0: [ 1.110 -0.221 -0.463 -0.352 -0.202  0.612 -0.434  0.150 -0.663  2.080 -0.835
  0.449  0.676 -1.280 -0.287  0.772  0.464 -1.063 -0.677 -0.572 -0.513  0.158
 -1.472]
1: [-0.956 -0.594  1.263 -2.906 -1.603 -1.388  0.599 -0.061 -0.553 -1.829  2.408
  0.814 -0.180  1.771  1.185  0.667  0.526  1.246 -0.540 -0.636 -0.282  0.743
  1.653]
2: [-0.289 -1.541  1.518  0.061 -1.389  0.994 -0.211  1.072 -0.299  0.906  0.846
  1.935  0.183 -1.094  0.788  0.819  0.006  0.256 -0.968 -0.901 -0.843  0.424
  0.519]
3: [-0.381 -0.062  0.688 -2.599 -1.368 -0.844 -0.023 -0.446 -1.329  0.208  1.600
  1.356 -0.407  1.293  0.339  0.855  0.481 -0.205 -0.649 -0.118 -0.576  1.968
 -0.905]
4: [-0.058 -1.294 -0.536  1.550  0.763  0.803  0.186  0.050  0.217  0.014  1.160
  0.179 -1.437 -0.266  0.398 -0.807  1.125  0.028  0.145  1.353 -0.574  0.376
  0.684]
5: [ 0.387  1.425  0.664 -0.313 -1.214 -1.615  0.664 -1.219  1.499  0.605 -0.908
 -0.612 -1.474  2.015 -0.437 -0.284  0.781 -0.527 -1.682 -2.235 -0.492  0.216
  3.084]
6: [ 0.225 -0.972 -0.997  0.612  0.750  0.097  0.970 -0.780  0.403  0.324  0.245
  0.302 -0.363  1.456  0.194 -0.289  0.132  1.400 -1.571 -0.608  0.193  0.312
  0.741]
7: [ 2.041  1.299 -1.644 -0.658 -0.141  1.030 -0.498  0.380 -0.897  2.054 -1.671
 -0.379  0.809 -1.115 -0.696 -0.654 -0.933 -3.329  0.790  1.269  2.491  0.793
 -1.718]
8: [ 1.028 -0.333 -1.125  0.222  0.942  0.637  0.020 -0.174  0.373 -0.104 -1.995
 -0.466  0.764 -0.804 -0.714 -0.281 -0.844 -1.047  0.324 -0.311  1.542 -0.440
 -2.129]
9: [ 1.090  0.540 -1.731 -0.463  1.132  0.184 -0.350  0.017 -0.519  0.769 -0.765
 -1.731  1.647 -1.841 -0.401  0.490  0.657 -0.031  0.986  1.348 -0.435 -1.840
 -2.358]
10: [ 0.791  1.227 -0.398  0.302  1.200 -1.097 -0.478 -0.959 -0.383  0.910 -0.449
 -0.721  0.834 -0.702 -0.745  1.910  1.536 -0.132  1.043 -0.100 -3.773 -0.624
 -1.483]
11: [ 0.047 -0.969 -0.177 -0.094  0.057  0.688  0.541  0.461 -1.103  0.840  0.228
  0.832  0.425 -0.996  0.266  0.468  0.125 -0.053 -0.698 -0.425 -0.270  0.236
 -0.497]
12: [-0.140  1.202 -0.356 -0.661  0.044 -1.724  0.100 -0.346 -0.298 -0.264  0.281
 -1.053 -0.664  1.707 -0.770 -0.715  0.864 -0.031  0.206  0.354  0.346  0.649
  1.218]
13: [-1.554  0.610  2.357  1.051 -0.385 -0.891 -0.431  0.206 -0.063 -0.549 -0.263
 -0.613  0.751  1.053  0.685  0.276 -0.994  2.655  1.261  0.330 -1.887 -0.960
  0.570]
14: [-1.093 -0.104  0.629  1.047 -0.080 -0.185  0.253  0.661 -0.085 -0.338  0.502
  0.226 -0.327  0.108  0.504 -0.294 -0.211  1.559  0.382  0.672 -0.963 -0.651
  0.879]
15: [ 0.816  1.639 -0.273 -1.939  0.021 -1.183 -0.163 -0.936  0.531 -0.683 -0.828
 -2.365  1.005  0.041 -0.524  0.288  0.166 -0.011  0.866  0.365  0.379 -1.343
 -0.686]
16: [-0.037  0.227 -0.095  1.703 -0.708  0.262 -0.949  1.149 -0.590  2.419  1.359
  0.598 -1.062 -0.764 -0.533 -0.286  0.683  0.082  1.735  3.027 -2.231  0.788
 -0.798]
17: [-0.406 -2.429  1.331  3.401  0.408  2.592 -1.066  0.320 -0.737  0.884 -1.732
  1.667  0.019  1.280  0.808 -2.540 -1.749  0.574 -0.762 -0.284  2.592  0.850
 -0.406]
18: [ 0.655  1.031 -1.888 -0.616  0.188  0.397  0.311  0.706 -0.003  1.506 -0.754
  0.003  0.417 -2.619 -0.760  0.959  0.509 -1.190 -1.187 -0.781 -0.131 -1.036
 -0.790]
19: [ 0.040  0.858 -0.301 -0.395 -0.024 -1.555  0.535 -0.366  0.910 -1.678  1.177
 -1.557 -0.667  1.164 -0.794 -1.112  0.650  0.564  0.901  1.081  0.923 -0.364
  2.547]
20: [ 0.590  0.955 -0.959 -0.188  0.812  1.131 -1.196  0.529 -0.950  0.021 -1.329
 -0.395  1.452 -0.404 -0.254 -0.785 -1.877 -1.511  1.280  1.923  3.051  0.509
 -2.106]
21: [-0.406  2.344  0.704 -0.975 -0.731 -1.920  0.098 -0.145 -0.040 -0.836  0.029
 -1.658  0.190  1.593 -0.045 -0.276 -0.776  0.242  1.873  1.134  0.003 -0.155
  1.455]
22: [ 0.533 -2.594  0.339  0.978  1.190  0.690  0.215 -0.470  0.275 -2.107 -1.334
  1.546 -0.640 -1.111  1.004  0.281  0.496 -0.698  0.761 -0.773 -1.485 -0.586
 -1.455]
23: [ 0.215 -0.961 -1.005  0.780  0.763  0.149  0.978 -0.717  0.436  0.489  0.296
  0.328 -0.489  1.314  0.144 -0.309  0.124  1.320 -1.681 -0.654  0.256  0.158
  0.837]
24: [-0.316  1.309 -0.164 -0.232 -1.685 -0.082 -0.531  1.101 -0.494  2.353  0.047
  1.160 -0.328 -0.676 -0.749 -0.065 -0.272 -0.268 -0.839  0.149 -0.116  0.395
 -0.192]
25: [ 1.307  0.165 -0.647  0.782 -0.722  0.692 -0.880  0.368 -1.118  2.485 -1.353
  1.304 -0.788  0.613 -0.532 -1.533 -0.225 -2.269  0.028  0.887  1.311  1.928
 -0.728]

[ 0.140  0.806 -0.414 -0.471  0.088 -1.471  0.540 -0.422  0.869 -1.620  1.126
 -1.593 -0.628  1.039 -0.769 -0.967  0.688  0.379  0.909  1.065  0.926 -0.387
  2.413] 19 12 21
[ 0.591  0.932 -1.076 -0.208  0.906  1.221 -1.178  0.516 -0.970 -0.151 -1.234
 -0.453  1.419 -0.395 -0.200 -0.830 -1.870 -1.516  1.252  1.982  3.166  0.463
 -2.138] 20 7 8
[ 0.361  1.767 -0.662 -0.546 -2.785 -0.219 -0.047  1.920 -0.257  3.213 -1.233
  1.694 -1.560 -0.972 -1.350 -1.109 -0.576 -1.721 -1.659 -0.258  1.433  0.878
  0.989] 24 25 0
[ 0.699  1.198 -0.273  0.442  1.208 -1.107 -0.574 -1.016 -0.246  0.927 -0.386
 -0.840  0.855 -0.813 -0.698  1.951  1.368 -0.022  0.995 -0.069 -3.678 -0.610
 -1.456] 10 9 0
[ 0.910  1.660 -0.359 -1.839  0.128 -1.231 -0.150 -0.992  0.657 -0.615 -0.829
 -2.322  0.870 -0.012 -0.569  0.278  0.231 -0.034  0.793  0.303  0.282 -1.328
 -0.651] 15 21 12
[-0.049 -0.132  0.397 -1.318 -0.710 -0.609  0.112  0.268 -0.345 -1.344  0.319
  0.313  0.165  0.301  0.695 -0.133 -0.414  0.281  1.028  0.658  0.262 -0.249
  0.258] 14 12 21
[-2.770 -0.310  1.104  0.452 -1.299  0.466  0.276  1.986  0.797 -1.426  2.767
  0.612 -0.693 -0.579  1.158 -0.395 -0.533  3.018 -0.478  0.777 -0.094 -1.372
  2.499] 14 13 2
[ 0.060 -1.392 -0.532  1.672  0.736  0.868  0.173  0.089  0.264  0.122  1.108
  0.177 -1.541 -0.302  0.327 -0.926  1.144  0.074  0.239  1.338 -0.552  0.378
  0.668] 4 14 23
[ 0.979 -0.477 -1.120  0.244  1.093  0.716 -0.057 -0.230  0.347 -0.196 -1.929
 -0.403  0.794 -0.806 -0.692 -0.326 -0.748 -1.009  0.325 -0.269  1.550 -0.490
 -2.169] 8 20 0
[ 0.034  0.955 -0.239 -0.464  0.023 -1.582  0.431 -0.449  0.772 -1.533  1.064
 -1.538 -0.687  1.227 -0.728 -1.137  0.634  0.497  0.943  1.186  0.825 -0.262
  2.450] 19 12 21
[ 0.801  1.313 -0.397  0.343  1.111 -1.103 -0.549 -0.965 -0.369  1.042 -0.461
 -0.763  0.903 -0.803 -0.767  1.950  1.489 -0.136  1.003 -0.154 -3.610 -0.582
 -1.410] 10 9 0
[ 0.005 -1.164 -0.544  1.399  0.748  0.834  0.266  0.073  0.273 -0.074  1.155
  0.091 -1.508 -0.406  0.364 -0.706  1.172  0.019  0.258  1.336 -0.592  0.253
  0.621] 4 14 23
[ 0.065  0.794 -0.302 -0.374  0.093 -1.517  0.436 -0.422  0.800 -1.664  1.187
 -1.628 -0.645  1.145 -0.785 -1.146  0.619  0.541  1.036  1.158  0.903 -0.242
  2.392] 19 12 21
[ 1.035 -0.441 -1.134  0.209  1.011  0.614 -0.064 -0.221  0.346 -0.190 -1.859
 -0.435  0.686 -0.917 -0.690 -0.330 -0.731 -0.952  0.406 -0.186  1.424 -0.464
 -2.071] 8 20 0
[-0.991 -0.237  0.620  0.969 -0.167 -0.084  0.209  0.632 -0.177 -0.258  0.453
  0.281 -0.419  0.140  0.525 -0.356 -0.185  1.367  0.335  0.605 -0.837 -0.421
  0.883] 14 4 13
[ 0.003 -1.438 -0.548  1.449  0.757  0.942  0.152  0.028  0.188 -0.112  1.277
  0.166 -1.332 -0.339  0.369 -0.696  1.116 -0.009  0.320  1.435 -0.556  0.355
  0.516] 4 14 11
[-2.803 -0.325  1.158  0.338 -1.367  0.473  0.364  2.019  0.802 -1.521  2.810
  0.693 -0.749 -0.541  1.192 -0.371 -0.536  3.048 -0.532  0.672 -0.099 -1.449
  2.555] 14 13 1
[ 0.671  0.903 -1.041 -0.207  0.840  1.280 -1.222  0.671 -1.051  0.049 -1.234
 -0.387  1.533 -0.593 -0.200 -0.807 -1.856 -1.430  1.203  1.959  3.206  0.394
 -2.246] 20 7 8
[ 0.724  1.009 -1.033 -0.180  0.681  1.179 -1.182  0.514 -0.995 -0.187 -1.368
 -0.398  1.405 -0.318 -0.255 -0.868 -1.851 -1.627  1.270  1.955  3.156  0.583
 -2.217] 20 7 8
[ 0.646  0.901 -0.955 -0.236  0.767  1.113 -1.219  0.513 -0.983 -0.079 -1.215
 -0.373  1.473 -0.376 -0.232 -0.815 -1.869 -1.455  1.303  1.950  3.161  0.465
 -2.100] 20 7 8
[ 0.763  1.235 -0.289  0.400  1.210 -1.136 -0.520 -1.013 -0.415  1.001 -0.430
 -0.795  0.872 -0.795 -0.765  1.921  1.468 -0.052  1.087 -0.041 -3.644 -0.578
 -1.467] 10 9 0
[-1.071 -0.098  0.589  0.998 -0.217 -0.092  0.215  0.702 -0.173 -0.327  0.421
  0.247 -0.310  0.085  0.508 -0.305 -0.320  1.439  0.356  0.529 -0.682 -0.556
  0.928] 14 13 4
[ 0.496 -0.395 -1.611  2.060  0.368 -0.088  0.400  0.988  0.084  0.177  0.751
  0.564 -1.662 -0.038 -0.903 -2.155  0.340 -0.045  0.875  2.523  1.069  0.419
  2.197] 4 19 14
[ 0.605  1.158 -0.353  0.456  1.207 -1.082 -0.609 -1.006 -0.348  0.866 -0.516
 -0.790  0.888 -0.776 -0.683  1.815  1.436 -0.119  1.113 -0.107 -3.528 -0.617
 -1.586] 10 9 0
[-1.060 -0.529  0.185 -0.053 -1.151  0.280 -0.104  1.221 -0.111 -0.491  1.242
  1.008 -0.531  0.147 -0.021 -1.029 -0.393  1.013  0.062  0.913  1.024  0.070
  0.580] 14 4 11
[-0.113  1.291 -0.410 -0.749 -0.020 -1.737  0.171 -0.382 -0.273 -0.358  0.387
 -1.096 -0.629  1.588 -0.743 -0.732  0.793  0.050  0.187  0.344  0.278  0.584
  1.266] 12 19 21
[ 0.779  1.103 -0.474  0.495  1.314 -1.013 -0.560 -1.013 -0.422  0.977 -0.383
 -0.724  0.984 -0.927 -0.737  1.927  1.472 -0.157  1.148 -0.019 -3.669 -0.539
 -1.618] 10 9 0
[-0.085 -0.108 -0.517 -0.497  0.308  0.073  0.469  0.263  0.681 -0.617  1.085
 -0.213 -0.275 -1.797  0.305  1.387  1.104 -0.174 -0.255 -0.220 -1.393 -0.655
  0.390] 11 14 4
[ 0.757  1.235 -0.389  0.415  1.166 -1.080 -0.509 -0.932 -0.378  0.902 -0.413
 -0.645  0.842 -0.874 -0.745  1.898  1.427 -0.082  1.089 -0.047 -3.691 -0.595
 -1.411] 10 9 0
[-0.233  1.671  0.731 -1.328 -0.966 -1.653  0.881 -0.908  0.646 -0.222 -0.905
 -0.315 -0.367  1.086  0.289  0.997 -0.371 -0.284 -0.519 -1.989 -1.169 -0.052
  0.924] 5 12 21
[-1.169 -0.190  0.596  0.932 -0.195 -0.059  0.180  0.669 -0.182 -0.302  0.626
  0.276 -0.370  0.108  0.596 -0.236 -0.177  1.550  0.347  0.656 -0.856 -0.532
  1.000] 14 13 4
[-0.770  1.570  1.677 -0.619 -1.432 -0.502  0.156  0.892 -1.305  1.077 -0.831
  0.341  1.023  0.211  0.013  0.267 -1.956  0.250 -0.156 -0.550  0.427  0.532
  0.407] 24 11 14
[ 0.623  0.756 -0.973 -0.069  0.891  1.290 -1.198  0.576 -1.145 -0.089 -1.353
 -0.376  1.438 -0.431 -0.185 -0.915 -1.842 -1.485  1.187  1.873  3.225  0.510
 -2.145] 20 7 8
[-0.107  1.212 -0.435 -0.606 -0.010 -1.702  0.126 -0.326 -0.473 -0.294  0.127
 -1.006 -0.584  1.719 -0.742 -0.698  0.660  0.050  0.207  0.350  0.329  0.650
  1.193] 12 19 21
[ 0.085  0.823 -0.225 -0.472  0.045 -1.494  0.489 -0.430  0.868 -1.775  1.253
 -1.598 -0.619  1.040 -0.755 -1.094  0.601  0.561  0.941  1.085  0.902 -0.316
  2.429] 19 12 21
[ 0.784  1.098 -0.422  0.480  1.272 -1.004 -0.521 -1.010 -0.334  0.951 -0.461
 -0.716  0.883 -0.919 -0.745  1.889  1.481 -0.168  0.905 -0.141 -3.595 -0.601
 -1.568] 10 9 0
[-0.921 -0.494  1.201 -2.814 -1.565 -1.373  0.544 -0.008 -0.624 -1.864  2.360
  0.835 -0.199  1.750  1.146  0.589  0.551  1.246 -0.437 -0.477 -0.280  0.793
  1.684] 1 3 12
